In the data rows, zero lies at 4.5, halfway between 4 and 5.
Here are some points, each followed by its number:
[8 5 7 3 6 6 2 1 3 5 4 5] 0
[8 4 7 3 4 6 1 1 4 5 4 5] 1
[2 5 4 2 5 4 4 5 6 5 5 6] 2
[3 4 2 6 3 4 7 9 6 3 4 4] 3
[3 6 5 0 8 5 8 6 4 5 5 4] 4
[2 5 2 1 5 5 6 8 6 5 5 5] 5
[7 6 7 2 7 5 3 1 2 6 5 4] 6
[3 4 3 7 4 3 7 7 6 3 4 3] 7
[6 4 3 6 2 6 2 5 5 4 4 5] 8
[9 4 7 4 6 5 3 1 3 4 4 3] 9
[6 4 4 6 4 2 4 4 5 5 5 5] 10
[3 5 2 6 5 2 6 6 6 4 4 4] 11
[4 6 3 1 5 7 4 3 5 6 5 5] 12
[3 4 3 6 3 5 4 8 6 4 4 4] 13
[6 5 8 4 7 6 4 0 2 5 5 4] 14
[4 4 2 6 2 5 6 8 6 3 4 4] 15
[5 4 7 3 5 4 2 2 3 5 5 7] 16
[4 4 3 7 3 4 4 6 6 3 4 4] 17
[2 5 4 5 7 1 8 5 5 5 4 4] 18
[7 3 4 5 2 6 2 4 5 4 4 6] 19
[8 5 8 2 7 6 3 1 2 5 4 4] 20
[2 4 2 7 5 4 7 8 6 3 4 4] 21
[7 5 8 5 5 3 3 1 3 5 4 5] 22
[3 4 2 7 3 4 7 8 6 3 4 4] 23
[4 4 2 7 2 4 5 7 6 4 5 4] 24
[4 4 2 6 2 5 4 6 6 5 4 5] 25
[4 4 4 7 2 5 4 4 5 5 5 5] 26
[7 5 8 3 7 3 3 1 3 6 4 5] 27
[3 4 3 7 3 4 4 6 6 4 5 4] 28
[7 4 6 3 3 5 2 3 4 5 6 6] 29
[3 5 7 4 8 3 4 2 3 6 5 5] 30
[3 4 2 6 3 4 5 6 6 5 5 5] 31
[0 4 5 5 4 4 6 6 5 5 5 5] 32
[1 4 3 5 4 4 7 8 6 4 5 5] 33
[8 4 7 4 6 5 3 0 2 6 5 4] 34
[5 4 3 6 1 5 3 6 5 4 5 5] 35
[1 5 3 4 6 2 7 5 5 6 5 6] 36
[3 4 3 5 3 4 4 6 6 4 5 5] 37
[2 5 2 4 3 4 4 7 6 5 4 5] 38
[6 6 6 0 7 6 4 2 3 6 5 4] 39
[3 5 6 5 7 1 6 3 4 6 4 6] 40
[4 4 3 7 3 3 7 7 6 3 4 4] 41
[7 4 3 5 1 5 2 6 5 4 5 5] 42
[1 4 4 7 6 3 8 6 5 4 4 3] 43
[7 5 8 5 9 3 4 1 2 5 3 3] 44
[8 5 8 2 6 6 4 1 2 5 5 4] 45
[2 5 7 3 9 4 6 2 3 5 5 5] 46
[7 5 8 2 7 5 4 1 2 6 4 4] 47
[7 5 8 5 6 4 2 1 3 6 4 3] 48
[4 4 3 6 1 4 4 6 6 4 5 5] 49
[2 4 2 5 3 4 6 9 6 3 4 4] 50
[2 4 3 7 4 4 7 7 5 3 4 4] 51
[3 4 2 6 3 4 6 8 6 3 4 4] 52
[4 4 3 4 2 5 3 6 6 5 5 6] 53
[5 6 4 5 2 6 2 4 5 4 4 5] 54
[7 5 8 2 5 6 3 1 3 5 5 5] 55
[3 4 3 7 6 1 9 7 5 3 4 3] 56
[4 4 2 5 2 4 5 7 6 3 5 5] 57
[7 5 6 4 4 6 2 2 3 5 3 6] 58
[6 4 4 5 2 6 2 4 5 5 5 6] 59
[4 4 4 6 7 0 9 7 5 3 3 2] 60
[2 5 3 5 4 5 5 5 5 6 5 5] 61
[8 5 7 3 6 6 3 1 2 6 4 4] 62
[3 4 2 5 3 4 4 6 6 5 5 5] 63
[2 7 3 5 8 3 6 4 5 5 4 4] 64
[7 4 3 6 2 6 3 5 6 3 5 5] 65
[4 4 2 6 2 4 5 7 6 3 5 4] 66
[6 4 3 6 1 5 3 6 5 3 5 6] 67
[5 6 6 1 8 6 4 2 3 5 5 4] 68
[8 5 7 1 5 6 2 2 3 4 5 4] 69
[4 4 2 7 3 3 8 7 6 3 4 3] 70
[3 6 6 1 6 6 4 2 3 6 5 5] 71
[7 4 5 5 3 6 0 4 4 5 5 5] 72
[4 6 6 1 7 5 3 3 3 7 5 5] 73
[9 4 7 4 5 6 1 2 3 5 4 4] 74
[4 4 2 6 3 4 5 7 6 3 4 5] 75
[5 5 7 6 5 5 2 2 3 5 4 5] 76
[4 4 3 3 3 6 2 5 6 4 5 6] 77
[5 4 8 4 7 5 4 0 2 5 5 5] 78
[8 5 7 3 4 6 2 2 3 5 5 5] 79
[4 3 2 7 2 5 6 8 6 3 5 4] 80
[1 5 2 2 5 5 8 8 6 3 5 4] 81
[7 5 9 2 7 4 5 1 2 6 4 4] 82
[5 4 1 5 3 5 3 7 6 4 5 5] 83
[2 5 2 2 5 5 6 8 6 4 5 5] 84
[6 3 4 6 2 5 2 5 6 4 5 5] 85
[8 4 6 4 3 6 2 2 4 5 5 5] 86
[7 5 4 6 3 4 1 4 5 4 4 5] 87
[3 4 2 6 3 4 7 7 6 3 4 4] 88
[1 5 6 6 7 3 6 4 5 5 4 4] 89
[6 5 8 4 8 3 4 1 3 5 5 4] 90
[6 4 2 6 1 5 4 7 5 3 5 5] 91
[2 4 2 5 4 4 8 9 6 3 5 4] 92
[3 4 2 5 4 3 7 9 6 3 4 4] 93
[5 5 8 4 8 4 3 1 2 5 5 4] 94
[4 6 5 3 6 5 2 2 4 7 5 5] 95
[6 5 3 6 3 4 3 3 4 4 5 6] 96
[2 4 2 5 3 5 6 8 6 4 4 5] 97
[0 5 6 3 8 3 6 4 4 6 5 4] 98
[2 5 1 5 4 4 6 7 6 4 4 4] 99
[7 5 6 1 6 6 3 2 3 6 6 5] 100
[7 5 7 6 6 3 4 1 3 5 4 5] 101
[2 4 2 3 4 5 7 9 6 4 4 4] 102
[3 5 4 5 3 4 3 6 5 6 5 5] 103
[3 4 1 5 3 5 6 8 6 4 5 4] 104
[7 4 6 6 5 1 4 3 4 4 4 6] 105
[4 4 2 6 3 4 4 8 6 3 5 5] 106
[9 4 8 3 5 5 4 1 3 5 5 4] 107
Which point above is nearest to each new point by angle? Its number follows each.
[4 4 2 6 3 5 6 8 6 3 4 4] 15
[5 4 2 7 3 4 4 7 6 3 4 4] 17
[1 4 4 7 6 3 7 7 5 4 4 4] 43
[1 6 4 0 7 5 8 7 5 5 5 4] 4
[3 6 6 0 9 5 6 5 4 6 5 4] 4
[5 4 7 5 5 5 2 1 3 7 5 5] 76
[3 4 3 7 4 3 6 6 6 4 4 4] 7
[2 5 5 0 8 5 7 6 4 5 5 4] 4
[1 6 3 4 8 3 5 4 5 6 5 5] 64
[4 4 3 7 2 4 5 7 6 4 4 4] 24
[5 4 3 7 2 5 4 6 6 3 4 4] 17
[8 4 6 4 3 6 2 2 3 4 5 5] 86
[5 5 7 6 3 6 2 2 3 5 4 5] 76
[0 4 4 4 5 5 8 7 6 4 5 5] 33
[2 6 6 3 9 4 6 2 3 5 5 4] 46
[5 4 2 6 2 5 6 8 6 3 4 4] 15
[4 4 2 5 2 5 5 8 6 3 5 5] 57
[1 5 3 6 6 3 9 7 5 3 4 3] 43
[3 5 5 5 4 4 3 3 5 6 4 6] 95
[4 7 4 2 5 6 3 3 4 5 5 6] 12
[5 4 3 6 2 5 3 6 6 4 5 5] 35
[4 6 7 1 9 5 6 2 2 5 4 3] 68
[1 5 3 5 4 6 6 6 5 5 4 4] 61
[3 6 4 0 6 5 6 4 4 6 5 5] 4
[2 5 3 7 5 3 7 5 5 4 4 4] 43
[4 4 2 6 2 4 5 7 6 3 4 4] 66
[3 4 2 6 3 4 7 9 6 3 4 4] 3
[2 5 4 4 4 5 3 4 5 4 5 6] 2
[3 4 2 7 3 4 5 7 6 3 4 5] 75
[3 4 2 6 4 3 5 7 6 4 4 4] 52
[3 4 3 7 4 5 4 5 5 4 5 5] 28
[7 4 5 5 3 5 1 3 4 4 5 6] 72
[7 5 8 3 7 6 3 1 2 5 4 4] 20
[5 4 2 6 2 5 4 7 5 4 4 5] 91
[3 4 2 6 3 4 5 7 6 4 4 4] 52
[4 4 2 6 2 5 5 7 6 3 5 4] 66
[3 4 3 7 3 5 4 5 6 4 4 4] 28
[8 4 4 5 2 6 1 4 5 4 4 5] 19
[4 4 5 7 3 4 3 3 5 4 4 5] 26
[4 6 7 4 8 3 4 2 3 6 4 4] 30
[5 5 5 5 2 8 3 3 4 5 4 4] 54
[2 4 3 7 5 3 8 7 6 3 4 3] 7
[1 4 2 5 5 4 8 9 6 3 5 4] 92
[7 6 3 5 2 6 3 3 4 4 4 5] 54
[7 4 5 6 2 6 1 3 5 5 5 4] 72
[8 4 6 4 3 5 1 3 4 6 5 5] 86
[5 5 7 4 5 5 2 1 3 6 5 6] 16
[3 5 5 6 5 3 4 3 4 4 4 6] 40
[5 4 2 5 3 5 3 6 6 3 5 5] 83
[5 5 7 5 4 5 1 2 3 5 5 5] 76
[3 6 3 2 5 6 3 3 5 6 4 6] 12
[2 4 7 0 8 4 7 5 4 5 5 5] 4
[3 3 4 7 5 1 8 7 5 3 4 3] 56
[5 4 2 6 2 5 5 8 6 3 4 4] 15
[1 5 6 3 7 4 5 5 5 6 5 6] 98
[5 4 4 6 3 4 2 3 5 6 4 5] 87
[7 4 6 4 3 6 1 2 4 6 5 5] 86
[4 4 3 7 3 2 7 7 6 3 4 4] 41
[9 4 7 3 5 6 2 2 3 4 4 4] 74
[2 5 2 4 4 4 8 9 6 4 5 4] 92
[6 4 4 6 1 5 3 5 5 3 5 5] 67
[3 6 2 3 3 4 5 5 5 5 5 5] 38
[3 4 3 7 3 4 5 5 6 3 5 4] 28
[3 4 2 6 3 4 6 8 6 3 4 4] 52
[6 4 4 5 1 6 2 4 5 4 5 5] 59
[3 4 2 7 3 4 7 8 6 3 5 4] 23
[2 4 4 8 5 3 6 5 5 4 4 4] 43
[2 6 4 4 4 3 5 5 6 6 4 5] 36
[3 4 2 7 3 4 7 8 6 3 4 4] 23
[3 4 3 6 3 3 5 7 6 4 4 4] 52
[4 5 4 6 2 6 3 4 5 5 5 5] 26
[4 3 3 7 3 4 4 7 6 3 4 5] 17
[6 6 4 3 5 5 1 3 5 5 5 5] 95
[2 5 8 7 7 4 6 2 3 5 4 3] 89
[7 3 4 6 2 6 2 4 5 4 4 5] 19
[6 5 6 5 2 5 2 2 4 6 5 5] 86
[2 4 3 7 5 4 9 6 5 4 4 3] 43
[4 6 7 0 9 5 6 2 3 5 5 4] 68
[1 5 4 0 8 4 8 7 5 5 5 4] 4
[5 5 3 6 3 5 4 2 5 5 5 5] 96
[4 4 7 5 9 1 9 2 3 5 4 3] 40
[2 4 6 0 7 5 6 5 4 5 6 6] 4
[4 6 5 4 5 5 1 3 4 5 4 6] 95
[4 4 2 6 3 5 5 8 6 3 4 4] 15
[3 4 3 6 5 1 9 7 6 4 4 4] 56
[3 5 5 7 6 4 4 3 4 6 3 3] 89
[3 4 4 6 3 4 3 4 5 5 5 6] 26
[5 4 3 6 2 5 3 6 6 4 5 5] 35
[1 5 3 7 6 2 8 7 5 4 4 4] 43
[4 4 3 6 2 5 4 6 6 4 5 5] 49
[2 5 4 7 6 4 6 3 4 5 4 4] 89
[1 6 5 0 9 4 8 6 4 5 5 4] 4
[6 6 6 3 6 5 4 0 3 6 5 4] 6
[3 4 4 5 3 4 1 6 5 5 5 5] 103
[8 4 6 5 3 6 1 2 3 5 5 4] 86
[4 5 7 4 7 3 3 2 3 6 5 5] 30
[4 5 5 4 6 4 2 2 4 7 4 5] 95
[4 4 2 6 2 5 5 8 6 3 4 4] 15
[2 6 4 2 6 4 5 4 4 6 5 6] 2
[2 5 2 6 4 4 5 6 6 4 4 4] 99
[6 4 6 6 5 2 3 3 4 5 4 5] 105
[5 6 6 0 7 6 5 3 3 6 5 4] 39
[2 4 2 5 4 4 7 8 6 3 5 4] 92
[2 5 5 6 5 6 4 2 4 5 5 4] 76
[6 3 3 6 2 5 4 5 6 3 5 5] 65
[2 5 5 0 7 5 7 7 5 5 5 5] 4
[2 6 2 1 6 5 5 7 5 5 5 5] 5
[3 5 6 0 7 6 6 4 4 5 5 5] 4
[4 4 2 6 2 5 6 8 6 3 4 4] 15
[4 5 1 6 2 5 5 8 6 3 4 4] 15
[1 4 2 5 5 4 6 8 6 4 5 5] 33
[4 5 4 7 4 4 3 4 5 3 4 5] 17
[4 4 2 6 2 5 7 8 6 3 4 4] 15
[2 5 1 6 4 4 7 8 6 4 4 4] 99
[5 6 5 0 6 6 4 3 4 6 5 5] 39
[2 4 3 6 4 4 6 6 5 5 4 6] 33
[5 3 3 7 3 3 5 6 6 3 4 4] 17
[4 6 6 1 6 7 4 2 3 6 5 5] 71
[2 5 2 2 5 5 6 8 6 4 5 4] 84
[5 4 2 7 3 4 4 5 5 3 4 5] 17
[6 4 7 6 8 0 9 3 3 4 4 3] 60
[4 4 2 6 2 5 4 7 6 3 5 4] 66
[3 5 5 4 5 3 3 4 6 5 6 6] 2
[5 4 5 7 8 1 6 4 4 4 3 3] 60
[2 4 7 0 8 5 7 6 4 5 5 5] 4
[8 5 7 3 4 7 2 2 3 5 5 4] 79
[3 4 1 5 3 5 6 9 6 3 5 4] 104
[1 6 5 1 9 4 8 5 4 5 5 4] 4
[6 4 7 0 5 5 3 3 3 6 6 6] 100
[3 4 3 8 5 2 8 6 5 4 4 4] 56
[6 4 4 7 3 4 3 4 5 5 4 4] 87
[3 6 6 2 9 3 7 2 3 6 4 4] 46
[2 5 3 5 5 6 6 3 5 5 5 5] 61
[1 4 7 7 5 4 6 3 4 5 4 4] 89
[3 6 6 1 6 6 4 3 4 6 6 4] 71
[1 4 3 6 6 2 8 6 5 4 4 4] 43
[4 4 2 5 2 4 5 7 6 4 5 5] 57
[2 6 4 0 8 6 8 6 4 5 5 4] 4
[4 4 4 5 2 6 3 4 5 5 5 6] 59
[3 5 6 6 7 3 3 3 4 5 5 5] 30
[4 4 2 6 3 4 7 9 6 3 4 4] 3
[8 5 7 3 4 6 2 1 3 5 5 5] 79
